In the rows, zero is written as 128.
Each path is a new rotation, seen through one point. The rows after it are directions, each followed by how far the rotation turns it, in degrees per step (0 if it stays put).
Each turn is a multiple of 5 degrees from 10 to 175, or 0.
Each row of a path follows its step; steps can be skipped.
Path 1:
step 1: [133 122 128 113 133 137 127 125 139 126 123 131 123 135 127 148 120 121
 129 143 131 113 129 139 133 132 138 129 136 125 123 138 125 145 132 117
 143]
step 4: [120 129 138 120 140 137 137 128 142 144 116 135 140 137 134 142 140 131
 120 135 133 134 137 136 127 121 131 123 135 121 126 125 127 120 135 118
 136]
step 6: [120 124 124 116 130 126 135 111 131 139 118 116 137 135 122 141 120 134
 128 128 143 123 125 125 139 138 126 117 141 140 128 140 138 121 133 125
 135]
step 7: [133 113 125 115 142 140 130 122 139 140 132 128 135 128 135 121 135 131
 127 121 136 126 134 129 138 137 131 102 142 137 127 128 134 127 131 133
 126]
step 9: [127 125 135 121 135 140 139 128 141 114 140 127 143 121 124 144 132 127
 117 127 133 116 119 139 135 129 122 124 142 126 128 130 139 135 134 127
 142]
step 12: [133 126 138 113 134 135 137 130 141 130 125 133 136 135 133 131 128 114
 120 135 132 114 139 132 131 125 141 125 130 125 101 128 129 126 119 131
 134]
step 13: [130 128 133 120 130 125 117 132 137 143 125 150 132 135 134 127 123 121
 122 136 129 126 122 138 134 122 133 132 136 144 113 137 121 123 131 129
 147]
step 14: [121 139 138 121 129 121 134 132 136 132 120 143 145 137 122 139 134 134
 137 133 138 121 121 126 133 127 130 129 148 139 117 138 130 122 138 127
 129]
step 16: [121 121 127 126 128 139 132 128 133 143 119 137 139 129 128 130 113 138
 132 134 138 130 127 148 131 137 147 119 136 136 140 131 123 129 135 118
 129]
Speeds:
[128 125 128 129 127 122 120 127 125 125 127 125 128 131 126 132 132 131
 132 127 130 126 126 126 128 127 125 129 132 131 127 130 130 130 129 131
 132]  90
[134 129 127 124 134 127 128 128 130 130 127 131 122 127 127 126 126 128
 130 130 128 128 126 124 132 127 123 128 128 131 125 132 130 132 125 126
 125]  60
[127 128 126 129 128 130 131 126 126 126 122 124 126 129 128 130 129 132
 130 136 132 126 125 132 126 131 129 127 123 130 130 127 131 129 124 127
 127]  70
[130 129 124 129 129 128 133 129 127 125 129 125 126 136 127 133 129 124
 127 129 128 131 131 132 129 128 123 124 132 125 125 128 126 128 127 130
 129]  130
[129 128 134 126 129 124 129 127 127 131 130 125 126 132 131 128 130 125
 128 133 120 123 124 130 126 129 129 131 129 127 127 128 125 130 129 128
 127]  35
[128 127 129 125 130 133 127 122 130 126 129 127 128 129 124 131 132 127
 128 127 130 127 128 124 124 127 129 128 126 128 123 122 126 129 132 124
 126]  135
[130 129 124 129 127 124 128 125 125 135 134 132 129 129 126 132 127 126
 126 126 131 131 124 130 125 130 131 128 124 130 128 127 127 132 126 129
 129]  140
Path 2:
step 1: [134 140 140 139 126 122 115 131 137 130 146 134 128 147 130 134 129 132
 126 126 126 131 132 136 136 140 119 146 118 129 131 139 118 122 123 112
 136]
step 2: [132 139 137 125 121 124 137 124 124 137 130 123 139 129 131 129 119 127
 140 128 125 131 108 140 131 131 128 146 118 133 136 139 112 125 127 110
 109]
step 8: [142 120 133 125 122 129 133 116 119 125 133 144 136 130 119 126 120 143
 124 127 130 130 140 130 140 124 128 132 105 130 110 131 123 125 144 112
 125]
step 11: [156 137 127 133 119 114 132 122 127 136 122 115 131 131 119 131 123 126
 136 137 119 124 123 132 119 138 123 137 124 115 123 134 126 126 128 106
 133]
step 12: [124 140 126 132 122 109 128 122 120 137 116 107 128 135 143 137 120 131
 132 129 124 124 125 147 132 128 133 123 129 130 141 131 128 115 123 114
 139]
step 16: [127 119 133 123 121 122 130 104 144 122 121 145 143 137 126 133 137 138
 120 128 118 136 126 116 128 132 136 125 112 123 123 134 127 128 127 120
 118]
step 17: [140 134 132 128 115 118 134 117 130 139 133 137 122 157 128 125 141 143
 121 128 128 131 124 131 136 123 139 127 122 129 122 126 134 138 147 120
 128]
step 18: [135 139 139 119 134 120 130 111 120 135 128 129 142 144 122 124 120 127
 122 130 136 123 143 135 128 126 154 137 126 122 134 124 124 134 128 119
 122]
step 20: [127 142 125 141 121 120 119 126 130 145 148 114 133 127 127 127 122 117
 129 126 126 123 124 143 135 125 131 136 126 126 125 136 123 124 139 102
 131]
Speeds:
[127 126 128 133 130 129 135 127 124 128 131 130 125 130 126 121 128 130
 129 124 128 130 127 130 123 129 124 128 128 128 130 126 128 127 131 125
 131]  160
[130 127 129 130 128 130 126 129 129 124 126 127 128 131 123 134 128 132
 128 124 124 129 132 123 124 127 125 133 128 127 127 127 132 128 125 125
 130]  140
[126 127 129 122 127 127 127 123 128 130 128 131 129 130 129 127 129 130
 128 123 128 128 131 124 128 131 126 127 133 131 120 126 126 128 131 131
 129]  40
[128 122 129 128 129 126 128 128 128 128 125 125 126 132 132 129 132 129
 131 129 125 128 123 131 128 129 123 132 130 129 129 129 124 123 124 132
 126]  35
[121 126 124 132 131 125 124 128 127 132 123 123 127 125 128 126 127 127
 127 127 128 125 131 126 126 126 124 127 124 127 126 129 129 129 130 128
 128]  45
[131 125 122 127 126 128 134 127 127 130 125 131 128 122 125 131 127 128
 127 126 128 130 126 127 127 132 128 130 123 126 125 127 125 130 125 129
 122]  130
[127 131 126 126 132 122 126 126 128 125 128 129 123 129 127 129 130 128
 126 130 130 127 124 126 125 132 131 127 127 130 126 126 134 123 127 125
 124]  20
Path 3:
step 0: [131 121 112 122 135 124 135 134 136 134 146 122 117 129 122 131 131 137
 130 126 125 121 133 124 126 125 138 134 134 130 127 122 128 127 149 127
 137]
step 1: [144 138 135 126 127 137 141 130 119 137 128 137 121 137 126 133 123 140
 129 135 121 127 138 139 130 134 131 129 126 121 137 140 123 125 119 123
 134]
step 3: [141 127 124 129 123 132 119 131 126 120 116 121 133 131 127 143 117 135
 121 126 123 123 130 128 128 142 129 139 126 124 132 131 133 136 142 113
 126]
step 8: [134 129 143 125 132 122 129 124 143 130 137 122 131 128 127 142 120 126
 134 122 123 122 112 127 123 133 121 119 118 139 136 133 130 124 139 129
 128]
step 13: [134 136 143 125 136 122 122 120 142 125 129 131 137 115 132 124 126 130
 125 119 130 126 142 130 123 113 140 138 124 130 127 123 123 116 130 128
 134]
step 14: [114 125 139 124 129 129 121 134 126 128 121 141 115 133 141 117 118 131
 134 137 138 129 126 131 134 126 128 135 124 110 129 126 128 130 134 123
 124]
step 17: [116 133 113 131 128 140 130 135 130 127 139 137 113 124 125 122 126 132
 120 115 132 125 127 126 129 122 132 141 133 132 129 110 124 125 126 128
 133]
step 18: [144 131 136 132 137 124 136 130 119 122 134 130 124 132 138 129 121 143
 126 131 121 136 132 127 126 115 133 132 137 125 136 127 142 140 120 121
 128]
step 20: [144 126 123 134 122 140 127 120 125 122 122 142 131 133 124 133 119 114
 121 115 130 132 131 126 127 137 134 133 133 139 135 129 131 142 128 124
 131]
Speeds:
[125 129 129 136 128 126 128 129 123 128 125 128 131 131 128 123 128 131
 136 129 130 129 130 127 129 129 130 127 132 128 128 133 128 128 128 125
 128]  85
[131 132 128 128 127 130 131 127 129 123 131 128 126 131 129 123 128 124
 128 127 132 122 128 130 124 127 128 128 130 126 133 128 126 121 127 129
 132]  90
[128 133 126 126 125 126 130 132 122 134 128 126 128 127 125 132 129 126
 128 129 131 127 126 125 123 124 130 131 131 126 129 128 126 129 129 133
 127]  65
[131 128 130 129 126 127 130 125 130 130 128 127 131 131 130 127 129 128
 128 128 130 126 121 130 125 129 124 128 134 134 126 123 126 132 125 126
 124]  25
[127 129 128 123 127 127 127 123 124 126 123 131 130 130 128 127 126 128
 127 127 127 125 124 127 132 125 127 127 124 130 132 130 122 130 133 128
 128]  60
[124 120 123 128 125 129 130 131 128 126 129 131 127 128 124 123 127 125
 130 127 131 127 128 131 130 129 129 128 128 131 128 123 128 131 130 133
 128]  145
[126 130 123 127 127 127 125 124 130 131 132 124 127 126 127 124 128 129
 130 127 124 127 128 123 130 126 130 131 127 133 124 127 124 122 127 128
 127]  170
Path 4:
step 0: [137 116 136 129 120 116 113 130 134 134 118 132 125 118 120 139 136 127
 134 133 129 130 123 133 141 133 120 130 136 132 121 129 122 132 136 129
 142]
step 8: [140 132 120 135 121 130 120 116 130 137 127 134 111 124 120 133 122 131
 126 127 126 126 135 129 124 126 121 128 133 136 124 127 133 110 138 131
 146]
step 10: [135 124 130 129 134 147 119 114 132 134 124 133 134 131 132 134 140 124
 132 128 128 130 125 109 124 118 119 130 129 132 122 133 126 132 143 119
 137]
step 11: [133 129 123 120 129 135 139 113 122 132 128 135 121 126 115 139 131 114
 132 122 124 126 129 117 115 126 132 123 137 128 124 125 123 132 140 141
 131]
step 13: [127 117 123 139 129 131 124 120 138 143 130 141 127 117 127 130 140 119
 132 128 125 127 135 119 130 123 140 126 126 133 117 131 139 136 120 129
 135]
step 14: [129 120 127 137 115 121 136 119 120 135 122 126 128 125 124 122 130 124
 140 131 125 116 137 126 123 114 137 136 128 126 118 128 125 143 128 143
 124]
step 16: [115 122 122 140 123 137 124 124 128 144 132 123 122 121 122 126 125 135
 132 123 134 126 124 132 131 131 141 123 123 125 127 138 127 128 134 149
 141]
step 17: [133 127 133 137 121 123 114 125 123 128 120 118 126 132 115 130 127 138
 134 123 133 119 125 128 142 123 124 137 115 130 121 122 135 131 139 145
 133]
step 21: [134 113 127 131 115 132 133 122 119 124 135 135 131 120 127 132 139 128
 120 126 109 130 127 130 120 139 131 123 116 132 126 128 140 123 129 135
 140]
Speeds:
[129 130 129 130 127 127 123 128 128 129 128 133 126 127 122 129 128 128
 125 130 125 128 128 132 133 134 129 127 125 126 124 127 135 125 125 129
 130]  85
[128 127 125 129 132 128 128 125 125 126 131 128 133 131 132 125 131 129
 125 131 131 126 120 128 127 128 129 127 127 129 128 125 132 130 125 125
 131]  130
[127 125 127 128 130 125 128 131 131 129 129 126 125 131 125 129 131 125
 131 133 129 127 126 129 125 133 126 131 130 127 125 125 123 122 127 123
 128]  10
[128 128 129 130 127 132 127 128 128 122 123 132 128 133 127 124 126 129
 133 131 127 128 128 130 131 129 124 130 125 129 129 126 124 133 128 129
 127]  145
Path 5:
step 4: [121 129 106 116 110 114 122 122 136 118 133 135 138 128 131 118 128 144
 127 135 125 129 116 137 122 120 134 129 120 132 127 126 133 110 126 120
 132]
step 6: [126 134 135 136 124 135 139 134 130 122 129 131 121 126 129 128 129 139
 130 141 139 121 130 132 144 110 126 114 135 136 145 108 141 127 121 118
 120]
step 9: [121 133 148 132 131 122 123 140 141 114 133 123 145 126 139 133 134 134
 134 133 112 114 139 129 128 126 129 130 129 122 130 137 127 110 121 123
 119]
step 10: [124 122 119 128 110 131 120 138 121 127 120 125 137 118 141 119 141 136
 131 138 133 110 138 137 133 111 116 122 122 126 117 122 132 119 130 121
 131]
step 11: [112 131 128 128 127 121 110 128 120 122 136 144 131 113 119 128 128 138
 111 144 135 140 141 133 134 123 122 135 117 122 129 117 127 125 122 131
 127]
step 12: [119 120 136 111 124 133 115 126 144 116 133 136 124 119 120 139 129 135
 146 138 137 136 125 137 141 120 122 125 140 135 137 129 131 137 120 121
 128]
step 14: [130 134 132 125 125 138 117 137 129 123 134 114 120 122 134 126 145 132
 133 117 127 120 122 125 141 124 128 143 116 109 127 107 135 129 121 126
 135]
step 17: [106 134 114 126 127 131 132 128 128 118 130 127 135 116 143 125 121 141
 122 134 131 139 129 123 136 136 117 131 134 129 134 118 135 108 122 117
 138]
step 18: [131 129 136 126 128 130 119 127 135 118 122 123 117 109 127 137 136 133
 127 142 146 131 126 124 141 135 141 109 121 125 136 112 134 123 126 120
 135]
Speeds:
[128 131 132 130 127 124 127 129 128 124 122 127 127 133 127 126 127 126
 134 132 129 126 129 127 127 126 127 125 129 131 127 131 133 131 131 125
 126]  115
[124 130 129 129 132 125 127 127 125 127 128 126 129 129 124 126 129 126
 124 125 130 131 125 123 133 126 124 132 130 124 123 128 131 128 125 127
 129]  120
[124 130 127 128 130 127 126 131 129 131 129 123 127 128 130 130 129 125
 126 127 128 123 131 125 128 125 130 120 127 125 126 121 128 128 130 129
 125]  85
[126 121 126 125 128 130 128 127 126 131 126 127 127 125 127 129 130 130
 128 131 131 124 129 122 129 128 131 127 131 128 125 134 126 128 133 125
 132]  140
[128 134 128 129 125 131 125 132 125 131 127 132 128 128 126 121 133 127
 128 129 128 129 128 129 127 133 131 127 130 127 128 124 129 127 130 125
 134]  100
[130 131 128 125 127 125 130 131 130 131 129 126 130 125 131 123 130 129
 125 129 127 128 128 130 125 120 129 131 127 125 127 134 130 126 130 131
 128]  65
[127 131 124 128 129 130 129 128 130 128 127 127 126 126 124 131 130 129
 126 136 131 128 121 131 126 129 126 129 131 128 128 128 129 130 129 131
 123]  55
Path 6:
step 0: [126 118 129 122 127 148 121 125 133 143 126 120 132 125 134 109 141 143
 131 144 127 130 120 127 116 133 141 134 133 137 126 141 126 125 129 132
 135]
step 2: [130 123 121 118 126 127 137 119 136 126 122 113 130 109 125 122 129 127
 128 123 133 131 152 124 118 132 108 110 128 132 125 129 132 129 133 120
 122]
step 3: [114 121 128 125 136 142 133 140 128 139 124 146 124 132 124 137 127 128
 135 125 122 111 125 138 132 116 115 135 113 139 134 129 132 132 124 120
 133]
step 10: [129 135 114 129 139 109 126 128 127 137 128 120 144 119 130 131 144 118
 135 134 123 121 132 130 129 148 114 131 121 132 131 122 130 134 142 117
 128]
step 11: [124 113 115 127 126 139 147 128 125 135 117 136 117 124 144 134 125 136
 129 119 130 120 132 137 134 130 142 134 110 122 122 130 119 114 128 135
 122]
step 12: [117 141 145 123 131 122 130 127 131 129 119 107 119 126 110 133 120 132
 130 140 122 129 128 131 124 124 134 142 135 129 130 122 131 123 138 142
 140]
step 13: [126 130 127 139 112 117 123 127 114 116 129 135 132 115 128 119 130 147
 133 126 141 126 125 119 134 114 124 128 130 132 122 114 119 132 122 116
 118]
step 14: [136 139 115 108 125 134 119 127 135 123 107 132 134 136 140 145 132 119
 126 121 124 137 125 125 136 124 121 124 131 136 130 120 142 129 138 135
 127]
step 21: [130 113 128 121 127 127 123 115 123 135 122 118 136 119 123 124 128 142
 122 129 131 131 138 124 121 108 125 121 121 117 129 125 134 150 137 113
 122]
Speeds:
[126 126 129 128 129 125 126 130 127 127 124 129 127 126 124 124 129 128
 125 130 123 129 121 131 126 130 126 134 129 125 128 129 130 130 127 124
 122]  120
[127 131 128 130 130 128 130 125 122 127 132 123 133 126 127 126 124 125
 128 129 129 133 130 129 127 128 122 132 129 127 129 131 126 126 130 128
 127]  135
[130 129 126 134 129 128 126 129 124 130 128 130 126 133 128 130 127 132
 126 126 129 128 130 132 124 123 127 128 123 127 123 129 124 128 123 126
 126]  175
[128 127 127 127 129 127 131 121 130 130 133 131 126 130 127 123 126 130
 131 126 125 127 126 133 127 126 128 129 128 129 127 125 133 121 129 128
 131]  90
